In the data rows, the value 128 means zero.
Some points, each followed by its number:
[233 206 120 126 125 140 192 106 154 103  69 105 155  86 112 127  92 195
 110 203 107 160] 0
[ 78  14 117 184  72 146 120 122 102 135 159  92  60 159 128 143 156 100
  97 105 141 101] 1
[ 79   5 115 167  82 148 124 120  99 130 153  95  62 161 138 136 154  96
 100 100 137 100] 2
[104  43 131 124 177 165 125 140  61 109  93 112 136 130 184  81 144 111
 142  47 128 117] 3
[ 93  44 107 182  42 128 124 118 142 148 160 104  58 154 124 142 150 113
 106 134 141 109] 4
[117  92 104 174  45 115 122 116 178 146 150 120  81 139 137 138 133 138
 130 162 135 126] 5
[123 111 103 173  54 103 123 118 189 149 143 116  92 129 138 134 133 152
 140 171 131 128] 6
[ 79 218 180  28 236 112  46 175  82 114 142 126 214 123  88 110 166  36
 188 113 116 164] 7
[ 98 243 174  59 236 103  53 187  85 127 137 141 210 141  85 102 136  61
 199 157 121 132] 8
[117  85 106 179  49 113 121 122 172 148 157 115  80 137 134 143 143 140
 129 163 131 124] 9
[127 119 110 169  56 102 122 123 193 151 144 124  96 124 138 132 132 145
 142 174 132 132] 10
[218 185 110 133 114 144 204 104 139 106  79 113 145  95 109 142 111 186
 102 187 109 142] 11
[165 133 105 143 102 143 192 106 122 103 112 109 125 103  81 161 115 153
  80 152 121 139] 12
[ 81   8 113 174  77 146 122 121  98 133 155  98  60 160 130 137 154  96
 102 106 139  97] 13
[ 96  45 105 182  47 124 125 121 145 145 163 106  61 155 125 146 148 126
 110 136 144 112] 14
[104  68 161  64 210 169 119 113 114  82 104 207 165  76 156 112 105 140
 128   0 122 148] 15
New points follow, each followed by the numbers of its five nearest points above by angle, nearest first.
[ 84  59 150 108 160 152 130 106 116  85  97 173 114  73  99 121 111 166
 104  30 110 133] >> 15 3 2 13 1
[ 80  54 166  78 208 167 114 124 107 100 112 183 157  84 165  97 123 129
 135   0 133 139] >> 15 3 7 2 8
[ 85 101 114  84 219 159 146 143  56 133 108 144 188 136 235  61 123 109
 160  27 150  90] >> 3 15 7 8 2
[ 50 166 182   0 255 170  72 171  61 146 165 135 187 185  87 157 230  24
 130  43 147 170] >> 7 8 15 3 2
[ 94 110 122  92 227 153 137 146  57 142 105 137 192 133 238  66 127 114
 165  25 146  86] >> 3 15 7 8 2
[ 57 157 184   0 248 159  67 159  56 155 172 134 185 172  78 156 231  33
 133  37 134 158] >> 7 8 15 3 2
[151 251 178 164 190  91  86 184  36 153 165 188 196 192  74 114  98 124
 117 190 143  47] >> 8 7 0 11 12
[ 89  63 134 108 182 154 127 136  63 118 106 116 140 128 203  80 135 100
 149  55 131 103] >> 3 15 2 13 1
[108 255 172  96 218  89  65 181  63 133 157 154 212 157  60 102 116  74
 175 184 126 103] >> 8 7 0 15 11
[192 245 209 166 180 106  65 179  49 143 151 200 203 200  82  91  97 185
  98 164 135  45] >> 8 7 0 11 15
[181 243 191 176 178  95  88 177  38 151 148 200 194 199  84 101  94 158
 103 186 146  45] >> 8 7 0 11 12
[ 60 181 173   0 246 137  52 168  76 141 148 132 202 158  85 133 199  41
 172  73 129 161] >> 7 8 15 3 2
[127  75 115 137 119 153 166  99 109 103 129 141 110 113  80 170 112 140
  72  88 126 146] >> 12 2 1 13 15
[ 88  59 159 112 156 152 146 105 127  87 120 180 125  89 112 131 120 149
 106  25 125 142] >> 15 3 2 13 1
[ 75  83 145  66 250 180 113 140  73 130 118 201 208 107 194  69 109 149
 132   0 153 112] >> 15 3 7 8 2
[163 137 114 157  91 131 180 117 137 112 107  98 106 112 102 154 110 152
  98 167 122 143] >> 12 11 0 6 10
[ 73  75 182  50 236 165 111 139 110  95 116 215 172  93 167  98 127 131
 119   0 139 141] >> 15 3 7 8 2
[160 144 109 147  99 137 195 111 103  84 118 102 137 109  78 164 123 153
  74 150 119 140] >> 12 11 0 9 14
[152 116 106 149 102 146 190 111 121  98 125 118 115 112  81 164 123 149
  66 131 127 138] >> 12 11 0 14 4
[ 81  89 124  96 215 145 135 146  56 120 114 132 187 131 217  60 100 104
 161  35 139  99] >> 3 15 7 8 2
[ 87  98 122  94 217 156 138 135  53 131 105 139 178 125 229  70 117 112
 158  34 143  94] >> 3 15 7 8 2
[ 77  67 181  70 205 150 104 125 115  87 117 196 149  72 141 106 119 139
 133   0 124 157] >> 15 3 7 8 2
[ 85  67 160  99 167 148 131 108 114  87 121 173 136  79 102 136 125 129
 105  22 126 157] >> 15 3 2 7 13
